[ -4  55  -6  17  10 -40   2] Out: -4, 2

[[  5   8  12   9]
 [-53  10 -39 -40]
 [ 29 -14  27  19]] Out: 5, 19

[ -4 -19 -13   8  50  -9  29] Out: -4, 29

[-13  12  26  45   1] Out: -13, 1

[-40  14 -16 -52  28   9] Out: -40, 9

[ 15  45 -29  21] Out: 15, 21

[[ 44 -12 -22 -11   4]
 [ 30  -9 -31  -1   3]
 [ 18  -3   4  -4 -28]] Out: 44, -28

[-37 -17  16  47 -38  16] Out: -37, 16

[-26  10  11  42 -26 -10  23] Out: -26, 23

[ 27  -5 -23  17  -3  49] Out: 27, 49
---
[[ 35 -35  15  34  23  17 -34]
 [ 47  47 -40  45  11  12 -13]
 [  7  30 -29   7  11  12  14]] value 17

[[-27  16  10  -5 -12]
 [-12   9  14  11 -28]
 [-11 -20  12  42 -12]] value -5

[[ 35  -4  19 -23 -36]
 [  0 -36   3   8   8]
 [-43 -16 -26  23  35]] value -23

[[-50  22 -24 -27 -25  42  19]
 [-27   8  31  40 -17 -39  21]
 [ 25  19 -27  50  28   9 -32]] value 42

[[-14  20  -4  21  -4]
 [ -4  13  -7  14  -7]
 [-33  43  -6  46  -6]] value 21

[[ 3  1  8  0]
 [31  2  4  3]
 [47  0  7  2]] value 8

[[ -1 -10 -10 -11   2  -5  43]
 [  2   7   5   8  -2  -8  11]
 [  0 -10 -10  16  -1  -3  13]] value -5

[[-18  23  21  13  -1 -38]
 [-38 -17  22  21  13  -1]
 [ 21   9  -5 -43  -6  22]] value -1
---
[[ 43 -14 -10 -16 -20  -5  -9]
 [ -7 -18 -25 -40  12 -14  10]
 [  1  -9  -4  44  22  -9  39]
 [ 18  -9  -9  49   9  -3  32]
 [  0   1   2 -10   3  13 -33]
 [ 50  -8 -21   5  -6 -12  12]
 [ 48 -13 -17  -5 -15  -8   0]
 [ -4 -26 -12 -34  21 -19  11]
 [-11  -1   0 -12   4  15 -29]] ==> -29

[[  9 -23   5 -13   2   2]
 [  5 -15 -23   2 -13  -1]
 [-20  11   9   5   7  -4]
 [ -7 -30  33  18 -18  17]
 [ -2   8  50  12   5  18]
 [ -3 -17 -13 -11 -25  -6]
 [ -7 -38  11  -9  11  -9]
 [ 15  -7  14 -22 -16   6]
 [-15  21   5  30  -7 -24]
 [  4 -23  22 -10  -7  -7]
 [-13   5  17 -13   9  17]] ==> 17

[[ 15  43  23 -10  31  16  23  42  27  19 -14 -28 -32 -38]
 [-13  24  33   8  -1 -13  31  34  35 -19  17  22 -21   6]
 [ -2 -10  11 -17  -7  -4   7 -14   8  -7 -23 -13 -22  36]
 [-25  -8   1  17 -27 -25   6   6   7 -30  31  43 -36 -10]
 [-14  10  15  17 -10  -9  12  23  14 -16  24  21  -8 -35]
 [  0  21 -25 -16  16  -1 -13  20 -16  -3 -13 -20 -42  28]
 [  8  28 -26   0  20   7  -8  30  -9   9   9  -3 -52 -32]
 [ -8  31  31   1  10  -3  23  37  27  -9  -3 -18  28 -26]
 [-20   8 -17  25  -8 -10 -14  20 -16 -20  34  24  45 -25]
 [ 13 -21 -39   3   0  11 -27 -31 -34  18  -5  -4   2 -29]] ==> -29

[[-14 -20  27  11  -8 -12  -5 -15  16  -6 -11]
 [-16 -23  23   5  -9 -14 -16 -16   8 -10 -16]
 [-13 -17  26  12  -7 -11   1 -17  19  -2  -8]
 [ -6 -16  19  -3   3  -5 -14 -11   2  -6  -8]
 [ -8 -14  21   9  -3  -7  -8 -10   9  -6  -9]
 [ -9 -19  22  -1   2  -8  -9 -17   9  -5  -7]
 [-13  -9  55  41 -17 -10   4 -19  36   1 -12]
 [ 34  47  14  27  16  30  23  23  10  22  22]
 [ -8 -11  13   3  -3  -7  -7  -8   6  -5  -7]
 [ 10  -6  53  -4  20   9  -9 -22  13   8   0]
 [-12   6 -24  35 -20 -10  46  13  29   3  12]] ==> 12

[[-18 -13 -26   4  41  -9  -3   6  26 -11  19  10   0   1]
 [  3   1   3 -12 -32 -16  -1  18  19 -26 -19  34  10 -49]
 [-23  -6 -40  23  -8  16 -23  16  17   5 -15 -44   3  22]
 [  1 -17  -7  -9  32 -32   4 -28 -14  18  -8  37  56  36]
 [ -9  -1  26 -26  13  26   1 -39 -23 -10  -6  14 -20  17]] ==> 17

[[  1   3   4  35   3  -9 -30 -32 -12  -2  23]
 [ 17  12 -28 -27 -24 -27  -3   3  43   3  10]
 [  9  12  14  12   3  26   4  38 -12  -7  -9]
 [-31 -32 -12 -19  -1 -21  -3 -15 -22 -23  -3]
 [ 33 -32   4 -12  -1  14  24  -6 -22  19 -16]
 [  1 -50  -7 -12  12   8  11 -23 -12   3 -22]
 [ 17  21  19 -12  -6  -3  18 -15 -22  24  10]
 [-31   3  14  28  17  -9 -17 -32 -22  -2  16]
 [-31  -5  -2   4  12  -9 -17  21  24  -7  10]
 [ -7  -5   4 -19  12   8  24  12  24  24 -22]] ==> -22
---
[49 25 56 73 35 17 75]	49, 75

[[5409 6095 6377 5184 4227 6486 3129]
 [9956 7944 2250 2096 7435 5230 6468]]	5409, 6468

[[3 4 7 6 6]
 [5 3 2 0 3]
 [3 7 2 4 3]]	3, 3

[[42 51 70 24 40  5]
 [36 25 43 73 53 75]
 [42 42 43 62 55 74]]	42, 74

[[29 30 73 93 76]
 [80 93 67 23 39]]	29, 39

[[ 48  -7   5 -38  26   9]
 [ -3  11  21 -14   5  23]]	48, 23
---
[[ 24  -7  10   7  20 -15 -24]
 [-20  20 -15   5 -17  13 -24]
 [-35  13  52 -41  22 -44 -24]] gives 20

[[ 47  13 -28 -36]
 [ 52 -45  -7  -6]] gives -45

[[-21 -16 -24  -8]
 [ 40  -7 -26 -26]] gives -7

[[-21 -19   5   6]
 [ 32  19 -43 -42]] gives 19

[[ 16  -9 -12 -17  -6 -35  10]
 [ 18 -17 -16 -19  -6 -42   2]] gives -17

[[-13 -18 -28 -12 -14 -20 -18]
 [  7 -55 -28 -42   3  -6 -44]] gives -55
